runs of hidden systems
(in the rows, 128 means zero)
path 1, pobe (10 x 32)
[[ 95 180 146 190 128 164 129 107 121 178 101 128  93 191  85 144 120 115
  182 155 110 153 125 141 135  79 181 198 128 144 141 144]
 [ 95 174 167 157 115 169 127  86 103 168 106 126  89 203 100 131 110 102
  198 162 130 145 116 151 138  87 155 180 125 136 168 133]
 [101 157 177 125 115 161 115  75  91 149 119 122  97 203 123 131  95  93
  213 157 148 135 111 150 141 102 127 156 128 131 182 125]
 [120 141 178  95 113 157  98  70  89 124 125 117 108 193 139 125  87  89
  205 149 163 133 102 141 139 123  95 133 130 126 190 119]
 [141 127 169  69 114 141  90  81  96 104 130 117 126 170 149 130  83  90
  195 130 168 127  97 135 138 144  71 107 131 121 191 114]
 [159 108 152  52 114 125  94  96 106  86 138 119 145 143 158 121  87  97
  164 116 171 115  95 119 134 165  60  84 126 116 179 108]
 [172  94 122  48 104 111 104 110 117  68 158 116 165 109 166 116 103 114
  123 111 167 111 107 107 136 190  53  70 119 119 156 104]
 [181  93  97  66 107  96 109 135 134  71 162 116 176  78 164 121 117 132
   93 102 150 114 112  93 135 193  70  72 121 124 124 111]
 [178 100  73 100 117  95 116 159 150  83 154 124 177  55 148 130 133 150
   70  97 126 122 120  91 131 186  94  82 123 133 101 118]
 [171 109  59 131 121  97 127 177 158 101 139 128 170  48 129 132 145 158
   60  94 110 122 131  91 128 171 125 104 116 136  82 125]]
path 2, zalu (10 x 32)
[[ 97 115 191 127 135 102 120 103  95 119 119 141  90 166 182 120 111 102
  190 161 139 117 113 186 103  84 117 127 175 110 137 141]
 [ 97 111 192 114 141 123 126 100  83 138 116 143 101 179 184 123 111  98
  179 155 138 110 116 183 103  83 123 121 164 115 149 138]
 [101 106 189 100 147 156 138 100  86 158 108 143 104 185 176 122 106 103
  162 139 142 112 121 181 111  85 131 120 147 111 153 129]
 [105 109 174  87 150 175 151 105  81 176 111 138 115 185 164 126 110 106
  137 122 144 110 126 177 122  95 139 116 136 113 156 125]
 [105 114 145  85 146 186 168 109  75 192 127 136 129 177 160 124 119 117
  113 118 137 109 139 166 134 105 150 110 117 134 151 123]
 [107 125 122  93 141 196 178 116  82 205 141 142 139 167 150 125 129 125
   97 111 128 105 146 155 142 115 160 116 101 145 141 118]
 [110 131 104 111 142 197 184 125  98 211 149 144 142 156 129 130 136 141
   85  97 125 109 142 138 147 126 176 125  94 153 127 118]
 [114 143  84 132 136 187 181 136 120 206 146 136 150 139 114 135 139 145
   77  97 122 118 146 128 152 141 187 141  93 153 109 122]
 [122 145  74 146 132 172 174 148 136 194 146 128 150 126 101 137 147 153
   74  97 118 131 147 111 154 146 186 153  96 149  96 133]
 [127 154  66 165 126 150 165 159 147 175 139 121 147 111  85 144 151 157
   78 107 114 147 144 103 151 151 186 164 104 147  85 137]]
path 3, satud (10 x 32)
[[131 149  97 210 106  76 107 160 170  99 120 119 115  86  98 138 137 142
  145 143 101 152 116  99 120 135 153 177 144 131  80 150]
 [143 151  76 189  96  82 116 158 167  98 144 114 135  79  97 136 141 145
  132 134 109 155 125  86 135 160 142 164 127 142  83 144]
 [152 150  63 166  99  94 122 156 164 104 151 115 153  77  95 138 140 150
  113 121 118 148 125  83 146 175 136 150 115 149  90 135]
 [161 143  61 144  98 116 128 151 160 110 158 114 163  78  96 137 138 154
  103 104 128 143 125  78 155 188 127 136 103 150 107 123]
 [162 135  65 114 104 135 132 144 152 120 152 111 169  83 101 132 130 151
   88  91 133 136 129  74 159 192 118 114  92 144 118 115]
 [165 127  73  90 107 152 138 138 143 128 151 116 166  87 109 126 129 143
   78  84 139 124 129  79 158 189 108 100  82 138 131 106]
 [164 113  86  70 117 159 137 135 130 135 147 121 169  99 123 125 120 137
   68  84 142 111 132  88 152 184 101  87  75 134 144 103]
 [164 100 102  47 124 165 138 124 114 135 147 122 167 119 145 118 118 129
   65  89 144 104 133 103 146 176  97  75  85 126 150 102]
 [158  90 121  42 131 162 137 118 100 136 142 127 162 126 166 119 117 125
   71  97 145 101 129 117 139 160  96  67 105 123 151 104]
 [144  84 141  47 135 160 142 115  91 138 135 134 150 139 185 113 119 120
   79 106 142 101 132 140 127 137  95  67 114 122 157 109]]
path 4, pafun (10 x 32)
[[149 114  86 140 103  58 116 155 158  67 151 121 151  61 151 128 131 149
  123 115 132 138 115  98 122 179 102 114 148 130  87 138]
 [135 119  76 152 100  61 136 162 152  89 159 125 145  61 152 128 134 152
  131 114 135 132 121 111 129 182 121 122 146 137  82 141]
 [117 123  79 152  98  70 158 162 145 104 173 127 146  68 155 126 135 151
  144 109 143 131 121 123 131 180 136 128 148 141  76 137]
 [102 126  87 151 101  80 175 156 133 124 179 133 144  79 164 125 135 153
  151 110 156 127 121 141 134 172 154 131 153 142  75 138]
 [ 90 130 101 142 105  93 192 148 120 143 178 138 139  99 173 122 131 149
  158 109 165 117 123 161 132 167 164 128 155 138  77 138]
 [ 77 122 120 134 113 105 202 142 116 155 175 143 131 117 182 119 128 141
  164 108 171 108 123 177 127 157 172 129 156 130  82 134]
 [ 71 118 138 126 121 115 200 133 109 164 162 148 120 137 187 117 123 134
  169 111 171  98 119 183 118 142 170 131 153 120  91 135]
 [ 75 109 155 123 135 116 188 125 106 165 152 147 112 154 193 118 118 123
  167 120 167 101 117 187 113 126 164 132 168 110  99 135]
 [ 80 107 171 118 150 117 169 118  98 159 137 148 107 167 191 123 119 114
  169 130 158 104 120 194 102 107 156 131 171 113 114 141]
 [ 86 108 183 121 151 117 148 116  95 146 123 151  97 169 184 122 117 109
  169 144 139 107 124 192  97  84 140 127 172 116 127 142]]
path 5, pafun (10 x 32)
[[175 115 133 169 133  72  49 154 168  55  80 128 124  85 116 136 138 132
  108 155  70 139 116  94  91  97  94 134 147 114 109 144]
 [173 130 111 183 122  73  60 156 172  62  92 118 132  82  99 142 142 138
  110 152  77 152 118  86 110 116 112 150 144 120  98 147]
 [158 149  90 196 104  82  85 159 174  82 113 117 131  74  85 139 142 146
  113 152  82 154 126  82 122 132 129 161 124 138  91 144]
 [145 162  73 196 101  92 108 157 164 103 139 111 137  83  79 139 147 146
  117 141 102 158 130  82 138 153 147 171 120 149  85 144]
 [134 165  64 184 102 110 136 154 158 128 158 110 144  98  84 144 140 148
  125 123 125 159 129  90 155 167 163 171 120 154  86 141]
 [118 157  69 159 105 130 166 143 140 153 172 108 145 115  96 139 136 151
  131 108 150 157 130 106 168 184 173 164 120 148  90 139]
 [101 152  84 135 104 153 198 133 122 180 176 115 145 130 118 133 132 148
  140  99 174 147 133 128 173 183 178 148 122 144 102 132]
 [ 89 142 101 107 107 164 213 126  98 192 180 121 143 143 146 122 124 140
  144  93 184 127 135 152 166 176 174 131 118 138 113 120]
 [ 84 123 120  88 117 169 215 116  84 197 175 131 138 154 169 112 118 131
  137  96 181 110 135 168 156 163 161 115 121 133 124 120]
 [ 84 106 139  73 127 168 200 111  78 189 160 136 128 161 190 112 110 124
  137  98 175  99 131 176 138 143 150 103 126 125 135 117]]
path 6, pobe (10 x 32)
[[ 91 148 163 133  99 115 129  97  96 125 140 121 102 159 153 127  96 102
  233 149 169 140 104 164 135 130 127 146 159 126 146 136]
 [112 133 168 119  99  99 103  97 104  87 132 112 109 151 159 128  93 104
  225 148 172 144  97 148 130 137  94 129 165 114 154 136]
 [140 114 164 102 102  86  79 103 113  61 123 112 116 132 157 122  94 102
  198 144 159 143  95 131 119 146  67 113 158 110 158 132]
 [165 110 151 101 107  85  68 118 132  45 113 113 127 108 153 124  98 105
  171 138 141 133  94 108 115 148  57 105 148 105 154 124]
 [181 101 134 105 111  86  58 128 152  42 116 118 140  90 146 125 114 119
  130 136 123 130 100  89 110 146  58 100 136 111 138 122]
 [189 103 109 117 115  90  63 140 151  51 125 120 153  79 138 131 129 132
   88 136 101 128 115  77 120 149  66  96 129 126 122 123]
 [191 109  92 123 119 102  77 152 157  71 118 125 162  75 121 134 143 142
   57 129  85 127 124  76 120 142  87 102 119 131 115 124]
 [184 114  82 133 128 125 100 161 158 103 108 125 161  84 106 133 151 151
   34 123  80 130 137  80 124 131 117 113 105 133 108 124]
 [165 125  76 148 135 146 128 165 155 141 102 126 150  93  90 134 153 149
   30 117  73 129 149  84 129 125 150 131  87 137 105 125]
 [142 137  79 160 141 161 141 161 144 170 109 133 138 111  84 136 155 150
   46 118  74 129 152 102 135 114 177 151  88 142 103 130]]
path 7, satud (10 x 32)
[[ 99  92 150 109 133  71 168 142 126 109 165 151 132 108 208 115 125 137
  157 117 172  98 111 178 100 150 131 100 187 111  82 133]
 [ 97 103 146 112 119  81 175 134 120 115 166 142 131 116 204 119 119 133
  180 113 183 103 104 177 112 157 136 109 182 109  91 133]
 [ 93 120 144 118 105  91 172 128 118 126 163 137 126 122 191 120 107 131
  198 115 185 110 100 170 122 159 139 125 170 115 103 130]
 [ 91 136 141 124  95 108 167 116 111 130 162 130 124 132 170 118 104 124
  209 118 184 115 101 159 136 163 140 134 151 121 118 127]
 [101 151 137 122  96 124 154 108 112 135 157 122 124 148 140 128 100 118
  214 119 184 130 101 146 147 164 140 144 135 129 133 124]
 [115 161 133 119  98 138 137 101 107 140 148 111 126 158 115 132  94 110
  207 124 177 143  99 133 157 161 130 148 120 133 156 123]
 [129 163 131 118 100 155 120 100 109 141 138 104 123 165  95 136  91 105
  199 128 165 150 106 122 163 161 125 154 104 140 171 119]
 [138 165 127 110  97 170 109  92 106 143 120 102 126 169  79 137  93  99
  182 127 147 156 112 110 166 152 121 153  89 140 184 117]
 [146 166 126 113 103 183  98  95 105 142 107 101 128 171  74 136  97  99
  159 132 131 156 116  99 165 140 111 150  79 141 193 115]
 [153 160 128 115 111 190  84  93 111 142  96 100 123 173  69 135 102  99
  142 138 115 150 125  92 160 123 109 150  71 139 194 113]]
path 8, zalu (10 x 32)
[[149 132 152 180 150 120  62 131 142 113  69 137 102 149 103 140 136 113
  118 174  57 135 127 119  92  55 132 161 143 122 127 150]
 [156 120 155 161 156 125  63 131 139 106  68 139 107 142 113 136 134 111
  100 164  59 126 126 118  89  58 118 147 132 123 136 142]
 [157 109 147 142 156 129  69 130 132 107  74 143 116 131 127 135 133 118
   84 153  63 121 132 118  92  68 108 127 125 123 138 136]
 [159  92 134 117 156 131  86 136 127 112  91 138 129 121 143 127 137 125
   64 138  72 115 143 114 103  87  97 100 121 125 137 129]
 [156  85 120  98 149 136 108 137 128 117 106 138 143 110 157 122 140 133
   45 121  87 107 143 111 110 107  98  88 115 124 129 124]
 [157  80 109  87 146 136 125 143 128 120 126 138 158 101 165 120 143 141
   36 105 105 103 140 114 113 133 104  80 115 120 115 121]
 [154  80 101  82 144 132 142 152 131 125 137 139 160  90 168 122 142 148
   38  94 122 100 139 116 116 153 114  82 121 121 100 120]
 [152  87  85  87 140 128 152 164 132 133 148 134 167  76 166 126 140 154
   50  85 131 105 139 115 126 167 124  82 118 124  91 117]
 [142  96  73 102 130 117 166 169 131 136 158 132 165  65 162 127 140 160
   65  79 135 106 139 119 134 178 132  89 118 134  82 120]
 [134 103  67 117 121 102 170 172 138 132 166 132 163  56 159 129 140 164
   86  78 140 115 133 124 135 183 143 101 125 138  76 126]]

runs to name
path 9 (3 x 32)
[[174 114  93  75 131 175 115 125 127 136 127 121 162 120 114 129 126 131
   61 101 116 116 134  86 148 156  99  92  75 139 156 107]
 [173  98 109  67 140 164 113 124 118 133 123 126 162 128 136 130 127 125
   54 106 112 114 136 102 134 145  97  83  92 135 154 112]
 [156  88 124  68 148 159 120 124 107 131 118 133 151 128 165 122 127 123
   56 109 109 107 138 122 122 124  94  79 108 125 148 116]]
  satud
path 10 (3 x 32)
[[150 180  85 173 106 158  95 123 134 141 117 102 133 135  46 149 127 127
  124 138  98 177 135  80 166 136 145 177  87 160 143 134]
 [160 170  79 156 112 170  96 126 136 147 108 100 137 128  45 147 131 132
  102 129  93 172 143  73 168 135 136 160  74 158 149 127]
 [169 159  82 144 124 173  99 132 139 142 103 111 143 120  51 146 134 135
   76 123  86 157 144  71 154 129 132 147  70 152 152 118]]
  satud
path 11 (3 x 32)
[[181 112  90 134 134 128  91 155 154 106 104 124 151  92 105 135 148 144
   43 127  77 138 142  83 125 126 114 119 109 134 114 126]
 [181 107  89 129 129 114  97 158 158  93 112 127 157  79 122 132 149 148
   44 121  87 128 132  83 120 137 109 108 117 130 105 126]
 [181 102  88 125 125  97  97 161 161  82 124 128 166  72 133 130 147 149
   55 124  96 123 129  84 119 148 103 101 125 128  96 128]]
  zalu
path 12 (3 x 32)
[[107 105 100  74 107 131 199 139  98 151 183 129 157  97 185 114 122 145
  126  81 188 106 126 151 150 192 133  86 123 132 107 112]
 [102 121  92  97 100 126 205 141 103 158 185 123 153 102 170 118 124 148
  136  87 186 118 128 152 156 190 150 105 131 137 100 122]
 [ 95 134  92 122  98 119 200 138 113 156 185 126 148 112 158 124 128 146
  155 101 180 127 124 151 154 185 161 127 140 141  94 128]]
  zalu
path 13 (3 x 32)
[[169  91 129  93 148 135  87 129 125 101  98 131 139 116 151 124 126 121
   65 128  87 110 135 107 108 109  81  85 108 125 150 122]
 [166  81 118  75 142 139 109 135 123 108 121 133 154 105 165 119 130 130
   51 111 105 105 136 105 116 135  84  76 109 125 138 118]
 [166  81 105  65 138 138 127 140 125 116 138 134 164  97 170 118 129 137
   45  98 124 100 131 108 122 159  93  70 113 119 120 115]]
  zalu
path 14 (3 x 32)
[[132 109 186  84 118 121  88  85  89  95 116 130 111 165 177 115  91  90
  192 152 151 117  97 152 115 110  70 102 150 113 177 122]
 [156  94 168  60 122 112  83 100 105  80 116 134 132 137 181 115  92  96
  161 131 146 105  97 136 110 133  57  81 131 110 176 112]
 [169  82 141  52 117 106  92 116 115  71 133 127 153 108 184 111 104 107
  115 117 145  96 103 116 113 156  53  61 125 112 156 109]]
  pobe
path 15 (3 x 32)
[[ 92 153 129 178  96  88 144 135 140 119 139 125 107 116 137 128 120 136
  204 139 151 140 110 145 126 141 155 168 162 122  93 142]
 [114 161 118 172  93 101 134 132 141 120 144 116 118 120 112 135 115 127
  198 132 152 147 105 124 141 156 149 171 145 130 104 139]
 [129 168 102 159  91 110 125 126 138 118 150 108 133 125  91 137 111 124
  181 131 153 153 111 107 153 172 140 168 124 137 121 137]]
  satud
path 16 (3 x 32)
[[135 146  88 209 127  98 121 173 161 127 113 135 128  90  91 139 164 148
   83 152  62 136 143 109 112 105 173 168 122 140  72 150]
 [120 159 105 220 138 119 114 159 148 148  92 136 111 123  78 145 153 136
  110 158  61 149 141 122 112  74 185 188 123 144  96 154]
 [112 166 132 215 140 146 114 132 139 166  80 135  94 158  81 146 143 130
  139 162  68 150 134 131 113  58 187 200 128 141 115 153]]
  pobe
path 17 (3 x 32)
[[123 121 181  84 116 131 100  80  88 108 135 124 116 175 168 126  85  94
  210 143 171 127 100 152 131 128  84 112 152 120 174 123]
 [146 104 168  64 117 116  93  94 104  86 130 124 131 148 180 119  85  97
  184 126 167 115  91 140 122 148  64  88 143 114 174 110]
 [167  90 145  53 110 102  97 113 119  67 139 124 152 114 179 115  97 107
  144 117 162 103  94 118 120 174  52  72 136 110 156 110]]
  pobe
path 18 (3 x 32)
[[103 167 136 199 146 176 125 124 128 187  80 134  92 175  82 145 134 127
  137 152  79 148 141 135 124  58 185 197 117 142 133 148]
 [ 94 162 161 166 138 192 132 101 108 194  89 128  89 197  95 137 121 113
  165 152 107 141 132 149 130  70 172 184 112 131 154 135]
 [ 96 154 175 125 131 196 134  84  92 185 103 125  92 209 113 130 107  99
  183 147 136 132 126 158 140  88 151 160 113 126 177 121]]
  pobe
path 19 (3 x 32)
[[160 144 113 201 137 103  73 154 157 103  80 129 120 111  79 148 148 131
  101 162  54 152 133  99 106  81 148 170 131 136 106 150]
 [154 164  92 208 123 113  85 153 158 119  94 122 123 109  62 146 144 136
  105 159  57 158 136  94 123  95 153 176 109 148 109 147]
 [146 172  83 202 118 128 104 150 154 136 112 114 130 115  52 146 145 137
  107 148  78 165 141  88 140 121 163 179 100 158 110 142]]
  pafun
path 20 (3 x 32)
[[165 127 143 179 145  97  48 138 154  81  65 132 111 121 102 142 134 120
  109 169  58 139 121 108  90  69 114 149 140 124 125 147]
 [170 111 148 160 149  98  50 139 150  82  68 139 117 112 118 135 131 116
  103 160  58 125 121 109  87  70 101 133 138 119 130 141]
 [168 100 146 135 153 104  58 138 144  82  79 142 121 110 141 130 132 116
   92 149  65 109 125 112  83  80  91 115 132 119 134 133]]
  zalu
